In the rows, 128 means zero.
A single turn carries every row of the set below to another of its rows. Some are shown first; where does it send the rows asked next?
J440: [ 94 128 140 137 106 114 168 126 131 108 126 108 114]
J230: [ 99 144 141 127 112 119 173 138 132 102 125 108 124]
J959: [ 98 133 127 119 120 147 179 109 137 122 123 105 113]
J483: [115 129 139 126 120 171 162 122 158 145 120 125 107]
J227: [143 142 102 129 139 101 123 147 143 130 149 168 125]
J763: [135 129 127 137 143 173 139 120 155 149 132 153 131]
J525: [104 127 140 125 113 153 171 105 127 128 125 108 110]
J785: [132 142 143 129 101 114 102 141 135 127 127 117 101]
J481: [ 86 105  98 107 129 120 126 139 159 132 129 144 130]
J910: [135 148  99 131 138  84 137 133 126 117 155 135 137]
J603: [100 142 118 123 113  80 151 126 131 108 132 121 117]
J398: [153 144 107 122 144 142 122 118 150 159 143 153 120]
J537: [124 129 142 120 119 174 155 120 141 151 126 130 105]
J992: [144 147 116 130 139 102 111 139 150 136 153 156 137]
J699: [128 156 112  93 120 132 149 136  96 143 113 119 115]
J623: [148 127 123 131 137 175 142 127 138 151 142 153 118]
J119: [152 142 109 139 138 108 119 146 148 139 153 156 130]
J14: [153 140 101 117 147 140 126 126 139 150 146 166 120]
J150: [141 127 122 140 140 175 144 115 151 148 138 141 122]
J231: [143 146 108 105 122 139 141 152 105 148 104 122 127]
J402: [143 136 128 147 118 137 135 138  91 110 133 111 130]
J314: [ 96  96 111 134 124 128 111 123 157 106 142 125 130]
J808: [105 102 118 152 128 134 112 131 155 110 144 147 127]
J75: [123 140  99 134 133  81 138 132 128 105 148 146 131]
J194: [123 125 102 119 130 138 151 172 117 143 111 145 143]
J593: [ 97 134 130 135 113 112 176 137 134 103 132 107 123]
J815: [120 128 108 122 128 122 101  88 130 116 141 118 116]
J794: [101 138 135 121 124 156 178 114 134 119 116 110 122]
J866: [116 119 117 118 117 129 101 103 144 110 133 101 113]
J951: [103 115  88 117 148 152 158 127 117 125 131 149 142]
J530: [108 149 115 118 117  79 154 140 135 114 137 119 121]
J390: [110 156 124 114 119  86 151 134 128 105 138 114 128]
J193: [131 149 113 131 135  85 129 134 129 108 157 133 142]
J889: [140 132 137 130 103 137 105 134 134 119 120  99 107]
J44: [114 129 123 122 120 144 160 179 122 137 115 147 127]
J774: [ 90 120 102  98 130 130 126 130 161 143 124 156 112]
J778: [154 137 122 132 118 148 126 136 102 122 116 104 125]
J479: [100 110  82 109 143 132 147 142 126 136 126 146 149]
J872: [114 137 138 120 128 173 161 119 154 147 115 133 116]
J451: [146 142 110 124 149 140 116 114 150 152 146 159 134]

J763 -> J193
J808 -> J402
J194 -> J314
And these:
J530 -> J483
J14 -> J603

